Small tables with named rows and columns. After each table, cells are looked up by row and column.

geb
columns: muv, tuvi, fedis, bub, peb, kup, beb
mizi: [176, 102, 158, 154, 154, 142, 131]
fogi: [100, 120, 108, 126, 124, 105, 123]
rez: [97, 36, 59, 92, 92, 89, 97]
pab: [147, 117, 107, 111, 126, 114, 128]
vemi: [124, 68, 139, 140, 123, 129, 110]
zaka: [112, 147, 114, 99, 106, 126, 118]
let: [119, 185, 129, 125, 111, 122, 106]
nosige: [117, 121, 158, 142, 126, 130, 143]
seledu: [134, 53, 153, 107, 111, 162, 111]
kison: [112, 81, 153, 117, 90, 124, 108]
kig: [124, 95, 128, 136, 136, 103, 126]
lek: [127, 196, 122, 125, 109, 138, 126]

beb of rez: 97
peb of kig: 136
fedis of lek: 122
tuvi of fogi: 120
beb of seledu: 111
fedis of pab: 107
kup of let: 122
tuvi of let: 185
fedis of vemi: 139
bub of nosige: 142
beb of kig: 126
beb of nosige: 143
peb of seledu: 111
tuvi of mizi: 102
bub of fogi: 126
kup of kison: 124
fedis of seledu: 153
kup of kig: 103
fedis of kig: 128
Which row has the largest tuvi? lek

nuru =
cols = gopul, fuvenoz, bolas, rabe, bas, tunot, nupotu, mut
tigezaf: [-0.143, -0.154, 0.096, 0.159, -0.116, 0.151, -0.156, 0.087]
tevuz: [-0.183, -0.369, -0.879, -0.626, -0.746, -0.582, -0.452, 0.872]
kovonet: [0.459, 0.439, -0.417, -0.054, 0.463, -0.272, 0.438, -0.605]
pifu: [0.002, -0.008, -0.023, -0.004, 0.017, -0.007, 0.001, -0.045]
pog: [-0.221, -0.256, 0.166, 0.533, -0.142, 0.469, -0.300, -0.048]
gubos: [0.134, 0.150, -0.028, -0.073, 0.153, -0.125, 0.174, -0.060]
tadupom: [-0.060, -0.046, 0.007, 0.012, -0.030, -0.025, -0.032, -0.064]
faduvok: [-0.145, -0.184, -0.009, 0.090, -0.117, 0.046, -0.174, 0.109]

bas of pog: -0.142
bas of tadupom: -0.030
fuvenoz of kovonet: 0.439
mut of tigezaf: 0.087
rabe of tadupom: 0.012
mut of faduvok: 0.109
Which row has the largest rabe? pog

Table sok
columns: dizul, dape, gam, fugufip, nuzag
zer: [0.2, 0.3, 0.1, 0.4, 0.0]
tif: [0.3, 0.4, 0.2, 0.4, 0.1]
ligudod: [0.2, 0.4, 0.2, 0.5, 0.2]
kida: [0.0, 0.1, 0.1, 0.5, 0.1]
ponumo: [0.2, 0.3, 0.1, 0.4, 0.1]
nit: [0.0, -0.2, 0.1, 0.3, 0.1]
zapenot: [0.2, -0.3, 0.2, 0.2, 0.2]
votekal: [0.4, 0.2, 0.3, 0.3, 0.3]
rim: [0.0, 0.1, 0.1, 0.4, 0.0]
bos: [-0.1, -0.6, -0.2, 0.1, -0.1]
pamikik: [0.3, 0.4, 0.2, 0.4, 0.1]
kevig: [0.1, 0.3, 0.2, 0.5, 0.1]
vupemo: [0.1, -0.3, 0.1, 0.2, 0.1]

ponumo, dizul -> 0.2
nit, dizul -> 0.0
ponumo, dape -> 0.3
ponumo, nuzag -> 0.1
pamikik, nuzag -> 0.1
zapenot, dape -> -0.3
vupemo, dape -> -0.3
zapenot, dizul -> 0.2
kida, fugufip -> 0.5
zer, nuzag -> 0.0
zapenot, fugufip -> 0.2
kevig, dizul -> 0.1
zer, fugufip -> 0.4
rim, gam -> 0.1

zodire:
	mif	noguku	nokuz	mal	nas	zol
pez	-23	32	19	-21	23	-17
per	21	90	-9	-4	-50	-30
pab	42	-51	-12	2	4	49
vaz	-32	-7	73	57	63	-14
tef	55	28	23	-27	6	32

nokuz of pez is 19
nas of tef is 6
zol of vaz is -14
mal of per is -4
mif of per is 21
zol of pez is -17
nokuz of tef is 23

sosebi
|  | bov | mer | mugubit | penu | ralela | ronazo | mapifit | mam |
|---|---|---|---|---|---|---|---|---|
| tifet | 109 | 163 | 110 | 94 | 200 | 186 | 173 | 122 |
| mezu | 96 | 213 | 110 | 79 | 203 | 192 | 173 | 115 |
| lak | 166 | 48 | 140 | 174 | 181 | 155 | 173 | 138 |
| tane | 214 | 208 | 220 | 219 | 130 | 153 | 173 | 201 |
| pifa | 192 | 90 | 169 | 207 | 144 | 142 | 173 | 169 |

ralela of mezu = 203
mer of pifa = 90
mapifit of tane = 173
penu of lak = 174
mer of mezu = 213
penu of tifet = 94
mugubit of mezu = 110
mapifit of lak = 173
ralela of lak = 181
bov of pifa = 192
mer of tifet = 163
Which row has the largest mam? tane

Table sog
	daf	sur	kegaso	dazu	likor
zegup	96	224	156	31	184
vakir	165	18	223	161	81
fal	163	193	17	153	244

What is the likor of fal in sog?
244
What is the kegaso of vakir in sog?
223
What is the dazu of fal in sog?
153
What is the daf of zegup in sog?
96
What is the sur of zegup in sog?
224
What is the kegaso of fal in sog?
17
What is the likor of zegup in sog?
184
What is the likor of vakir in sog?
81
What is the dazu of vakir in sog?
161
What is the daf of fal in sog?
163
What is the daf of vakir in sog?
165
What is the sur of vakir in sog?
18
What is the dazu of zegup in sog?
31

tisotu
         kaz  tetiru  seto  vos  relosod  pogib  mib
gudekip  199     213   119  227      135    169  135
livepeg   97     110    46    1       94     31  155
budizi   155     211   211  199      168    145  122
manazal  212     216   119  193      143    164  173
likuba   212     191   120  110      149    143  217
didorag  216     208   119  153      148    155  200
kipag    137     216   197  200      173    141   77

budizi, vos => 199
gudekip, relosod => 135
gudekip, pogib => 169
gudekip, kaz => 199
manazal, tetiru => 216
manazal, pogib => 164
likuba, kaz => 212
kipag, pogib => 141
kipag, kaz => 137
likuba, vos => 110
manazal, seto => 119
kipag, mib => 77
didorag, pogib => 155
livepeg, vos => 1
didorag, relosod => 148
kipag, tetiru => 216
kipag, vos => 200
budizi, seto => 211
budizi, relosod => 168

Table vuzopo
	gil	bet	zodese	lazot
rukes	53.53	11.80	45.18	65.04
fef	37.50	29.65	35.98	69.90
lomifi	23.63	47.70	48.11	66.55
banaf	56.85	51.82	72.93	40.51
pov	42.52	37.01	63.36	42.28
rugero	65.54	41.70	60.92	43.63
ziv	69.83	93.38	74.13	21.03
lokagi	59.63	24.90	67.07	55.12
ver	74.11	74.87	60.07	5.56
bas	56.96	44.84	37.57	38.76
bov	57.04	53.20	74.35	34.40

lomifi, bet: 47.70
ver, zodese: 60.07
lokagi, gil: 59.63
rugero, gil: 65.54
ziv, gil: 69.83
bov, lazot: 34.40
lokagi, bet: 24.90
bov, zodese: 74.35
ziv, lazot: 21.03
lokagi, lazot: 55.12
bov, bet: 53.20
lomifi, zodese: 48.11
lokagi, zodese: 67.07
fef, lazot: 69.90
fef, bet: 29.65
rugero, zodese: 60.92
pov, gil: 42.52
bas, lazot: 38.76
fef, gil: 37.50
Which row has the largest zodese? bov

